Here are some rows, each followed by its group. Groups can overlap.
[-12   9  11   1  -8 -17 -19 -10   0  11  18  21  20  16   5  -6 -14 -20
 -21 -20 -15  -8   3  11  14  16  12   6   1  -5 -11 -14 -11  -8   2  12
  23  18   6  -7 -21 -13  19] goat
[ 115  -54 -104  -44   43  101  119   74    9  -54  -94 -109  -94  -56
   -4   43   80   99  100   78   39   -8  -52  -89 -109 -107  -79  -38
   12   67  103  111  100   58   -9  -74 -116 -102  -46   37   96   53
 -107] goat
[ 36  60  57  52  44  36  28  21  12   3  -7 -12 -22 -30 -37 -44 -52 -59
 -62 -67 -65 -68 -66 -65 -60 -55 -50 -43 -37 -32 -25 -17 -10   1  12  24
  35  41  47  51  51  55  36] lake
[ 74   7 -59 -79 -57 -20  25  65  84  88  69  48  22  -8 -38 -60 -76 -78
 -75 -58 -33  -6  22  46  64  76  76  67  44  20 -14 -43 -65 -80 -81 -58
 -21  19  57  74  52 -10 -64] salt
[-44  -2  39  50  36  10 -23 -43 -56 -56 -43 -27  -6  18  37  46  51  51
  41  29  13  -7 -25 -39 -50 -50 -52 -40 -27  -7  13  32  48  60  59  46
  22 -11 -38 -54 -45   0  51] salt
[ -9  -9  -1   7  13  16  17  15  13   6   4  -1  -5 -10 -16 -18 -19 -20
 -18 -17 -11  -7   1   4  12  18  19  23  21  20  18  11   4  -2 -10 -12
 -17 -17 -15 -13  -5  10  18] fox
[-33 -67 -67 -67 -59 -46 -39 -24  -8   6  17  28  39  46  51  58  57  61
  65  65  63  67  66  68  65  66  60  59  53  45  36  22  15   1  -8 -24
 -33 -43 -54 -66 -72 -73 -35] lake
[-27  -2  23  32  23   6 -15 -28 -34 -36 -23 -14  -2  10  24  32  34  33
  24  15   4  -6 -20 -29 -33 -33 -35 -25 -16  -4  10  23  30  39  39  31
  15  -6 -25 -37 -31   0  34] salt
[ 16   2  -9 -14 -13  -5   3  12  15  17  15  13   7   3  -3 -11 -13 -19
 -17 -16 -13  -9  -4   5  11  12  16  14  12   7   1  -7 -10 -14 -12  -8
  -1   7  11  12   4  -4  -9] salt
[ -5  -6  -1   2   9  10  14  10   9   8   3   1  -1  -6  -4 -11 -13 -14
 -14 -13 -12  -7   0   3   5  10  14  16  15  12  11   7   3  -1  -5  -8
 -10 -10  -9 -11  -4   4  12] fox
[-16 -16   2  13  20  24  25  20  15  10   1  -6 -12 -16 -20 -26 -26 -23
 -24 -21 -16  -8   1   9  18  23  26  31  29  25  20  10   2  -5 -11 -22
 -24 -23 -20 -18  -6  13  23] fox
[ 93 -43 -84 -33  34  80  94  62   8 -40 -73 -87 -74 -43  -3  36  65  80
  80  61  31  -8 -42 -72 -85 -84 -65 -30  11  52  85  91  78  45  -4 -60
 -92 -80 -38  29  77  41 -84] goat
[ 41  56  42  27   9  -7 -23 -35 -43 -51 -51 -53 -55 -52 -49 -47 -44 -42
 -33 -26 -17  -7   4  16  27  36  44  53  60  63  64  62  55  54  49  39
  24   7 -11 -34 -49 -60 -32] seed
[-16  -7   8  19  22  17  11   0  -8 -14 -18 -19 -21 -15 -12  -6   0   4
   7  13  20  15  19  18  14   8   2  -4 -11 -15 -24 -23 -20 -16  -9   4
  17  23  25  22   6 -13 -17] kite
[-2  4  4 -3 -8 -7 -6 -1  7 12  8  7  6 -1 -2 -4 -8 -8 -6 -1 -3 -1 -1 -1
 -3 -4 -3 -4 -4  0  2  2  5  7  7  2  1 -3 -6 -3 -1  2 -3] quill
[-13 -33 -39 -46 -46 -45 -48 -44 -40 -35 -28 -26 -23 -18 -20 -18 -17 -17
 -14 -12 -12  -9  -2   1   7  13  15  22  26  28  31  32  34  42  43  47
  51  46  42  40  35  31  22] sock
[-50 -22  25  55  61  52  31   3 -25 -41 -56 -63 -57 -50 -36 -17  -1  16
  33  45  55  54  57  49  36  20   2 -18 -36 -53 -62 -64 -59 -47 -23   7
  38  56  63  55  22 -29 -50] kite
[  2   0  -1  -1   2   1   2   3   3   7   5   5   3   2  -2  -4  -4  -8
  -9 -11  -8  -8  -5  -1   1   2   8   6   9   4   5   2   1   0   1   0
  -1  -3  -5  -4  -6  -2   7] fox
[ 46  75  69  65  56  47  38  26  15   0  -8 -18 -31 -39 -45 -56 -64 -73
 -80 -83 -84 -85 -81 -81 -75 -67 -64 -56 -49 -42 -32 -21 -14  -1  13  28
  44  50  58  64  68  70  45] lake
[  8   3  -4  -7  -6  -5   1   1   5   8   7   9   7   5   2  -1  -3  -9
 -10  -8  -7  -8  -6   0   1   4   5   6   3   4   1   0   1  -2  -1  -1
   2   4   3   1  -3  -4   0] salt
[ 17  18   6  -4  -9 -18 -21 -21 -20 -16 -13  -4  -4   1   3   6   7   7
   8   7  10  14  10  14  15  13   9   9   2  -2  -6  -9 -15 -18 -18 -18
 -14 -11  -7  -1   3  12  16] inn
[-33  28  26  -8 -32 -39 -22   8  30  42  36  23   5 -17 -27 -34 -29 -16
  -3  10  23  28  26  15   1 -15 -28 -35 -28 -18  -1  21  29  41  31   9
 -16 -31 -30  -8  22  21 -34] quill
[ 7  4 -1 -3 -5 -7 -4 -4 -1  0  1  4  4  3  6  3  0  0 -7 -4 -7 -7 -2 -3
  1  1  4  3  5  2  1 -1  0 -2 -3  0  0  0 -1 -2 -3 -2  5] inn
[-29 -63 -71 -81 -81 -80 -87 -84 -75 -69 -57 -54 -47 -43 -37 -33 -34 -26
 -22 -19 -12  -6   4   8  16  22  29  39  44  51  57  62  64  72  77  87
  91  83  80  74  66  61  37] sock
[-55  43  40 -11 -52 -56 -35  12  52  62  57  31   5 -27 -49 -56 -47 -27
  -1  20  41  47  43  27   1 -24 -44 -53 -48 -31   0  29  52  61  45  13
 -28 -54 -49 -11  36  38 -56] quill
[ -5  -3   5   7   9   6   2   0  -4  -5  -6  -5  -3  -5  -3  -2   1   0
   2   2   4   7   4   5   4   3   2   1  -3  -5  -9 -10 -11  -8  -4   4
   8  10  10   7   0  -9  -5] kite
[ 5  1 -2 -2 -3 -1  0  1  1  1  6  7  5  6  3  1 -1 -2 -5 -6 -8 -6 -7 -8
 -6 -1  0  2  4  4  4  2  2  2  1  1  3 -2 -1 -4 -4 -3  2] goat
[-61  -4  54  70  52  15 -26 -61 -78 -75 -60 -35 -10  21  46  62  69  70
  58  38  15  -7 -31 -53 -67 -71 -68 -60 -37  -9  16  42  62  80  81  64
  28 -16 -53 -74 -60   1  69] salt
[ 101  -47  -90  -39   39   88  100   68    6  -47  -80  -96  -79  -47
   -4   38   71   88   86   68   36   -7  -49  -77  -92  -89  -69  -32
   11   58   90   98   86   49   -3  -62 -104  -90  -41   34   84   46
  -92] goat
[ -1   2   3   5   2  -1  -7  -8  -5  -4   1   2   4   7   6   8   7   3
  -2  -6  -7  -8  -8  -7  -6  -7  -3  -2   1  -1   3   6   8   5   4   8
   7   1  -5  -9 -10  -4   9] salt
[ 64  50  -2 -44 -68 -81 -86 -71 -43 -15  14  37  56  70  78  79  72  61
  49  33  13  -7 -25 -41 -57 -65 -76 -75 -70 -62 -48 -31  -6  18  49  72
  88  82  68  40  -4 -52 -56] fox
[ 22  32  29  26  22  18  13  10   7   3   2  -6  -8 -14 -17 -24 -26 -33
 -38 -41 -40 -39 -40 -37 -34 -29 -24 -21 -18 -18 -13 -10  -5   2   6  16
  20  26  25  27  26  28  20] lake
[-23 -31 -18  -1  14  25  39  43  44  44  35  31  24  13   2  -8 -19 -28
 -36 -42 -45 -47 -44 -36 -34 -25 -17  -6   0  12  20  27  34  41  45  47
  42  32  17  -1 -21 -36 -23] inn
[-38  31  29 -11 -39 -43 -23  11  35  47  42  26   3 -20 -33 -36 -36 -19
  -2  13  28  34  26  18  -1 -16 -30 -36 -31 -20   0  21  38  43  36  11
 -19 -36 -34 -10  24  27 -39] quill
[ 41  57  41  26   9  -7 -25 -35 -46 -50 -52 -56 -57 -56 -52 -49 -46 -37
 -33 -27 -19  -5   5  17  29  38  48  55  62  63  67  64  58  56  48  38
  26   5 -12 -33 -48 -60 -33] seed
[ 0 -6 -9 -3 -6 -3  2  2  5 10 13 12 13 13 10  7  8  2 -3 -7 -7 -6 -5 -6
 -5 -4 -4 -1 -3 -7 -7 -6 -7 -5 -4  0  1  1  3  1  0  4  9] seed
[-31 -40 -21  -1  18  36  53  56  57  56  48  38  28  18   1 -11 -25 -39
 -48 -53 -56 -60 -55 -52 -43 -31 -21 -13   3  12  25  34  42  52  59  64
  54  40  21  -2 -27 -46 -33] inn
[ 59 -25 -51 -22  20  49  57  36   8 -24 -42 -50 -40 -26  -3  23  39  47
  49  32  15  -5 -28 -44 -54 -50 -38 -16   9  34  52  56  47  28  -2 -34
 -56 -49 -22  17  45  23 -51] goat
[-16  16  13  -5 -19 -24 -11   4  18  25  23  14   4  -5 -14 -20 -15 -12
  -3   0  12  15  13   8   2  -7 -14 -15 -14  -7   1  12  19  22  17   6
  -8 -15 -16  -6  10  12 -18] quill
[-38  -3  34  44  31   9 -15 -40 -51 -49 -37 -21  -3  16  30  41  47  45
  34  22   7  -8 -22 -34 -43 -48 -45 -34 -23  -6  12  29  41  52  53  43
  18  -8 -33 -50 -40  -1  46] salt
[ 35  49  34  21   6  -7 -19 -30 -36 -40 -43 -47 -46 -45 -42 -43 -39 -32
 -29 -22 -16  -6   3  10  23  31  36  45  52  55  55  49  49  47  40  33
  21   6  -8 -26 -43 -50 -27] seed
[-17 -18   0  13  22  29  31  27  20   9   1  -8 -11 -18 -25 -28 -27 -28
 -27 -24 -15  -6   1  10  20  26  32  35  33  28  23  13   5  -9 -15 -24
 -29 -25 -25 -18  -5  15  25] fox
[ 66 -28 -56 -25  22  57  66  39   4 -30 -48 -57 -49 -28  -2  23  46  55
  52  40  21  -9 -32 -53 -60 -58 -42 -20   9  36  57  66  56  34  -1 -39
 -65 -55 -24  20  52  27 -59] goat
[ 60 -26 -52 -22  23  48  59  37   5 -26 -44 -53 -46 -27   0  23  42  51
  49  38  18  -7 -29 -47 -58 -53 -42 -18   7  33  51  59  49  31  -4 -38
 -57 -50 -22  17  46  24 -52] goat
[-25 -21  -1  19  29  36  42  35  21  13   0  -6 -19 -26 -34 -37 -37 -37
 -31 -25 -15  -7   5  18  25  29  39  40  41  36  28  16   4  -7 -20 -30
 -38 -36 -33 -22  -5  20  33] fox
[ 38  63  59  53  46  37  31  22   9   5  -7 -14 -23 -31 -39 -46 -56 -60
 -64 -70 -73 -70 -69 -68 -62 -58 -51 -46 -39 -34 -28 -19 -10   0  11  26
  39  42  47  54  53  56  38] lake
[ -1   1   4   5   4   0  -5  -7  -8  -4  -2   2   6   5   7   4   9   4
   1  -3  -6  -5  -9 -10  -6  -9  -3  -3   1   2   5   6   8   8   8  11
   5   3  -5 -10 -10  -3  10] salt
[ 13  16  14  10   8   6   7   4   4   3   3   0  -2  -3  -7 -10 -13 -17
 -19 -22 -20 -22 -19 -18 -19 -13 -10  -7  -6  -8  -6  -3  -2   1   3   9
  11  13  14  10   9  10  11] lake
[ 0  7  4 -5 -5 -8 -5  1  8  9  8 11  7  4 -4 -5 -8 -6 -5 -5 -4  1  3  3
 -1  0 -3 -3  0 -1  1  3  5  6  8  5 -1 -3 -6 -6 -2  1 -2] quill
[ 10  10   5   4   4   4   3   2   3   3   4   3   4   2  -3  -6 -11 -10
 -12 -15 -16 -17 -14 -12 -10  -8  -3  -3  -3  -2  -2  -2   0   3   4   4
   8   8   6   5   2   4   7] lake
[-25 -42 -35 -25 -14   0  16  29  39  47  50  55  57  55  48  43  33  30
  14   7   0  -6 -13 -19 -25 -29 -33 -39 -42 -48 -47 -48 -44 -43 -35 -25
 -15  -3   9  19  30  42  33] seed
[ 21  10  -8 -19 -22 -18 -12  -2  10  17  24  26  29  21  17  10   0  -9
 -17 -22 -24 -28 -27 -21 -13  -5   2   8  15  21  21  22  19  18  11   1
  -6 -14 -18 -21 -14   3  20] kite
[-62 -27  33  69  76  64  39   2 -31 -55 -70 -76 -74 -61 -46 -20  -2  21
  41  56  69  71  72  58  46  25   4 -22 -44 -63 -77 -77 -74 -59 -29   7
  44  69  81  68  30 -33 -62] kite
[ 52  40  -3 -34 -57 -65 -68 -56 -35 -13  12  30  46  56  66  61  57  51
  39  24   8  -6 -22 -32 -43 -51 -59 -58 -56 -47 -37 -22  -6  15  38  57
  71  68  52  30  -5 -42 -43] fox
[ 72   8 -59 -78 -57 -22  22  61  82  84  72  50  20 -13 -38 -60 -74 -79
 -73 -57 -35  -9  20  43  66  76  76  66  47  20 -11 -40 -62 -81 -79 -61
 -24  21  55  73  52 -10 -64] salt
[ 44 -17 -37 -17  13  34  41  27   5 -16 -28 -34 -30 -15   1  19  29  35
  31  25   9  -6 -24 -34 -38 -39 -26  -9   7  26  40  42  37  21  -1 -25
 -41 -33 -15  12  32  17 -35] goat
[ 40   4 -31 -42 -32 -11  13  33  42  44  40  28  14  -2 -18 -31 -36 -41
 -39 -35 -20  -4   8  21  35  41  40  35  26  14  -4 -22 -34 -42 -41 -31
 -11  12  30  35  25  -5 -31] salt
[-15   0  16  20  13   0 -11 -20 -24 -20 -16  -4  -1  11  17  19  24  18
  14   5  -1  -8 -13 -17 -21 -19 -20 -13 -10  -2   8  14  22  24  26  22
  12  -3 -15 -25 -22  -2  23] salt
[-14  13  11  -4 -19 -21 -12   5  14  19  20  15   4  -3 -14 -13 -14 -11
  -4   4   5  12   9   7  -1  -9 -12 -12 -11  -9   3   8  17  21  16   5
  -9 -15 -13  -5   9  10 -16] quill
[ 43  68  64  59  50  43  36  24  11   1  -5 -16 -24 -34 -43 -52 -61 -66
 -73 -77 -76 -79 -76 -73 -67 -64 -57 -51 -46 -36 -29 -20 -11   0  14  27
  39  46  53  61  61  63  40] lake
[ 30  49  44  41  36  29  27  17   8   4  -1 -11 -15 -24 -30 -37 -42 -47
 -51 -56 -57 -58 -55 -52 -49 -43 -36 -33 -29 -23 -22 -14  -6   2  10  18
  28  35  38  40  41  42  30] lake
[ 49  38  -2 -33 -54 -61 -65 -50 -34 -10   9  28  45  54  61  60  55  45
  36  22   7  -9 -20 -33 -41 -47 -56 -54 -53 -45 -37 -23  -2  16  36  53
  68  59  51  30  -3 -41 -40] fox
[-44 -20  24  49  54  46  29   0 -21 -40 -49 -56 -54 -44 -29 -17  -4  16
  29  38  47  49  48  43  33  17   1 -15 -32 -46 -56 -59 -52 -43 -22   7
  34  51  58  50  19 -25 -45] kite
[-23 -52 -58 -65 -68 -66 -76 -66 -62 -54 -46 -43 -37 -36 -29 -29 -25 -23
 -21 -16 -11  -7   0   7  16  21  26  34  37  42  45  50  53  60  65  69
  74  67  67  61  54  51  29] sock
[-43  -3  37  50  36  10 -18 -42 -52 -54 -41 -25  -4  16  35  44  51  49
  40  28  12  -6 -25 -38 -49 -49 -51 -40 -27 -11  13  33  46  58  57  49
  19  -9 -37 -57 -44   1  52] salt
[ 5  2  0 -2 -3 -2 -1  0 -1  2  4  6  3  6  1  4 -2 -2 -5 -7 -9 -7 -7 -4
 -1  1  2  5  5  2  3 -1  0 -2  1  2  6  2  1 -3 -8 -3  4] quill
[ 27  35  23  13   5  -6 -15 -22 -27 -29 -29 -30 -30 -29 -29 -29 -28 -27
 -24 -18 -12  -8  -3   6  16  20  30  32  37  39  38  39  37  35  30  25
  19   8  -8 -21 -31 -39 -18] seed
[-50 -24  26  57  60  53  34   2 -23 -47 -57 -63 -61 -49 -37 -20   0  17
  32  46  54  58  56  46  38  21   3 -18 -38 -49 -63 -64 -59 -49 -22   6
  38  57  64  57  24 -27 -51] kite
[ -39  -83  -92 -104 -107 -108 -114 -110 -100  -89  -77  -71  -63  -57
  -51  -45  -43  -34  -30  -23  -17   -7    1    9   21   31   40   49
   56   68   70   76   83   95  100  110  118  106  102   98   87   82
   46] sock
[ 21  34  34  35  35  38  42  42  40  38  36  36  34  30  27  20  15   8
   3  -1  -2  -5 -10 -11  -8 -12 -14 -15 -15 -20 -27 -29 -31 -36 -36 -39
 -40 -37 -39 -42 -41 -36 -13] sock
[ 13  15  14  11  10   6   8   6   3   4   1   1   0  -3  -5 -12 -13 -17
 -23 -24 -23 -23 -22 -19 -14 -12 -14 -11  -6  -6  -8  -4  -3   0   4   7
   9  13  13  12  10  11  11] lake
[ -6   1   7   9   6   0  -5 -11 -10 -10  -6  -4   6   7   9  11  13   9
   4   0  -4 -11 -12 -13 -12 -10  -8  -7  -5   2   5  10  10  15  16  16
   7   1  -9 -14 -15  -3  15] salt
[ 41 -16 -35 -17  12  32  39  25   6 -13 -28 -31 -27 -16   0  12  28  29
  29  22   7 -10 -22 -32 -39 -33 -26 -13   7  26  33  38  33  19  -3 -24
 -37 -32 -15  11  30  15 -33] goat
[-18  18  15  -6 -20 -26 -17   5  17  24  24  16   3  -5 -18 -22 -15 -13
  -5   3  13  14  15   9   0  -7 -15 -18 -17  -8   2  12  21  22  20   7
  -8 -18 -18  -7  11  12 -18] quill
[-44  26  43  15 -23 -49 -53 -35  -4  26  46  54  50  31   7 -14 -38 -48
 -53 -45 -28  -7  14  31  42  48  36  22   0 -25 -41 -49 -42 -24   4  35
  55  49  24 -20 -49 -28  51] goat
[ -2   1   4   7   3  -2  -5  -7  -9  -4  -2   0   5   4   8   8   7   4
  -1   0  -4  -7  -7  -9  -7  -7  -7  -4  -1   0   6   7   7  10  12  10
   7   1  -5  -9 -12  -3  11] salt
Which 3 groups are nearest to each row below, nearest first, going by the distance to the centre of the group?
[ 50 -21 -42 -19  18  41  47  32   7 -20 -36 -42 -37 -21   1  21  32  41
  37  28  11  -8 -26 -38 -46 -45 -31 -15   8  27  45  47  40  25   1 -29
 -47 -40 -22  15  37  19 -42] >> goat salt fox
[ 24   3 -16 -23 -17  -8   8  16  26  24  23  19   8   2  -8 -16 -22 -24
 -23 -22 -14  -7   0   7  20  21  25  21  16   8   0 -10 -17 -22 -22 -16
  -4   5  17  18  11  -4 -16] >> fox inn salt
Which 3 groups are nearest to each row below, nearest first, going by the distance to the group's nearest row?
[ -82  -69    1   60   94  113  123  100   65   32   -8  -37  -71  -91
 -105 -112 -109 -100  -87  -61  -35   -8   22   51   78   98  110  118
  113   98   77   48   14  -24  -66  -98 -119 -114  -97  -63   -8   68
   90] >> fox salt seed
Which 4 groups are nearest to each row below, nearest first, going by the distance to the group's nearest row?
[ 21  -7 -16  -9   4  11  14  12   3  -6 -11 -10 -10  -6   5  10  10  11
  11   5   0  -7 -14 -16 -20 -16 -10  -4   4  13  16  18  15  11   0  -6
 -13 -12  -7   4  11   4 -13] >> goat salt inn quill
[ -6   9   8  -4  -9 -12  -7   2   9  15  15  12   5  -2  -6  -9  -9  -5
  -4  -1   3   4   3   3  -1  -5  -6  -7  -7  -4   0   5   8  10  11   3
  -2  -8 -10  -3   3   4  -7] >> quill goat salt fox
[-16  -1  16  22  13   4  -9 -19 -23 -21 -16  -7   1  12  17  21  23  20
  18   8   2  -8 -15 -20 -22 -22 -21 -17  -9  -2   9  16  19  25  26  20
  12  -5 -17 -26 -23  -2  24] >> salt goat quill inn
[ 14  -5  -9   0   5   5   3  -3  -8  -8  -2   0   6  12  15   9   6   1
  -7 -12 -15 -16 -13 -11  -3   6  12  14  15   9   1  -5  -7  -9  -5  -2
   9  12   9   1 -12 -11  14] >> quill inn goat salt
[11 -1 -7 -6  0  2  5  4  3  0 -1  0 -2  2  2  4  3  3  0 -2 -3 -7 -7 -9
 -6 -3 -3  1  3  7  9  8  7  4  1 -1 -2 -2 -2 -1  0  0 -4] >> goat quill inn fox
Which 3 groups are nearest to each row below, nearest first, going by the average distance to the group's rows?
[ 13  15  10   4   0  -2  -7  -9 -10  -9 -10 -10 -13  -8 -10 -13 -12 -12
 -13 -13  -9  -9  -4   3   6   9  14  16  16  19  16  16  14  15  14  10
   8   3  -4 -10 -13 -18  -6] >> quill inn seed
[ 94 -44 -83 -36  34  82  99  62   9 -41 -74 -86 -74 -44  -5  32  66  81
  80  64  33  -4 -42 -75 -88 -84 -63 -29  14  53  82  91  80  48  -6 -59
 -92 -81 -38  31  76  40 -86] >> goat quill inn
[ -36  -78  -90 -101 -100 -101 -110 -103  -93  -87  -76  -68  -59  -54
  -49  -43  -39  -33  -29  -23  -16   -7    0   12   23   30   41   48
   58   65   69   74   79   92   98  105  110  100   98   94   83   77
   44] >> sock seed quill
Which 4 groups are nearest to each row below, nearest first, going by the average distance to the group's rows?
[ 68   7 -55 -73 -53 -21  23  58  76  82  66  48  18  -8 -38 -57 -68 -71
 -68 -51 -33  -5  19  42  61  69  69  64  42  19 -11 -39 -62 -76 -73 -56
 -20  20  50  68  47 -10 -61] >> quill inn salt fox
[ 4  0 -4 -4 -5 -7 -4 -5 -2  0  2  4  4  1  1  1 -3 -5 -4 -7 -8 -8 -5 -3
 -1  1  3  4  7  5  5  5  2  4  3  3  5  4  3 -2 -2 -3  5] >> quill inn salt fox
[  88    9  -69  -96  -68  -24   31   76  101  104   86   58   24  -15
  -49  -75  -92  -96  -87  -69  -42   -7   26   58   77   92   92   80
   55   23  -15  -51  -80 -101  -96  -71  -31   27   69   90   65  -11
  -80] >> quill inn salt fox
Which 4 groups are nearest to each row below, nearest first, going by the distance to the centre of the group?
[-12  -1  12  17  11   4  -8 -17 -16 -18 -11  -5   2   7  15  18  21  14
  11   7   0  -8 -11 -16 -19 -17 -17 -11  -6   0   7  14  16  23  22  17
  12  -2 -12 -21 -19  -2  20] >> salt fox inn seed
[ 10  11   7   7   5   2   2   2   4   2   5   6   1   1  -4  -5  -9 -14
 -13 -17 -13 -17 -16 -15 -10  -8  -4  -4  -3   0  -1   1  -2   1   5   7
   8  10   6   4   3   3   9] >> salt fox inn lake
[ 31  40  30  19   5  -6 -17 -25 -31 -35 -36 -38 -36 -37 -34 -36 -33 -29
 -25 -21 -14  -9   3   8  20  26  33  40  43  48  44  44  42  38  35  28
  18   6  -7 -23 -35 -44 -22] >> seed salt fox inn
[-16 -16  -2  12  19  27  29  24  15   8   2  -1 -11 -20 -22 -25 -27 -28
 -22 -22 -12  -6  -1  11  17  24  29  30  27  26  21  11   5  -5 -16 -21
 -28 -25 -22 -18  -6  13  24] >> salt seed inn fox
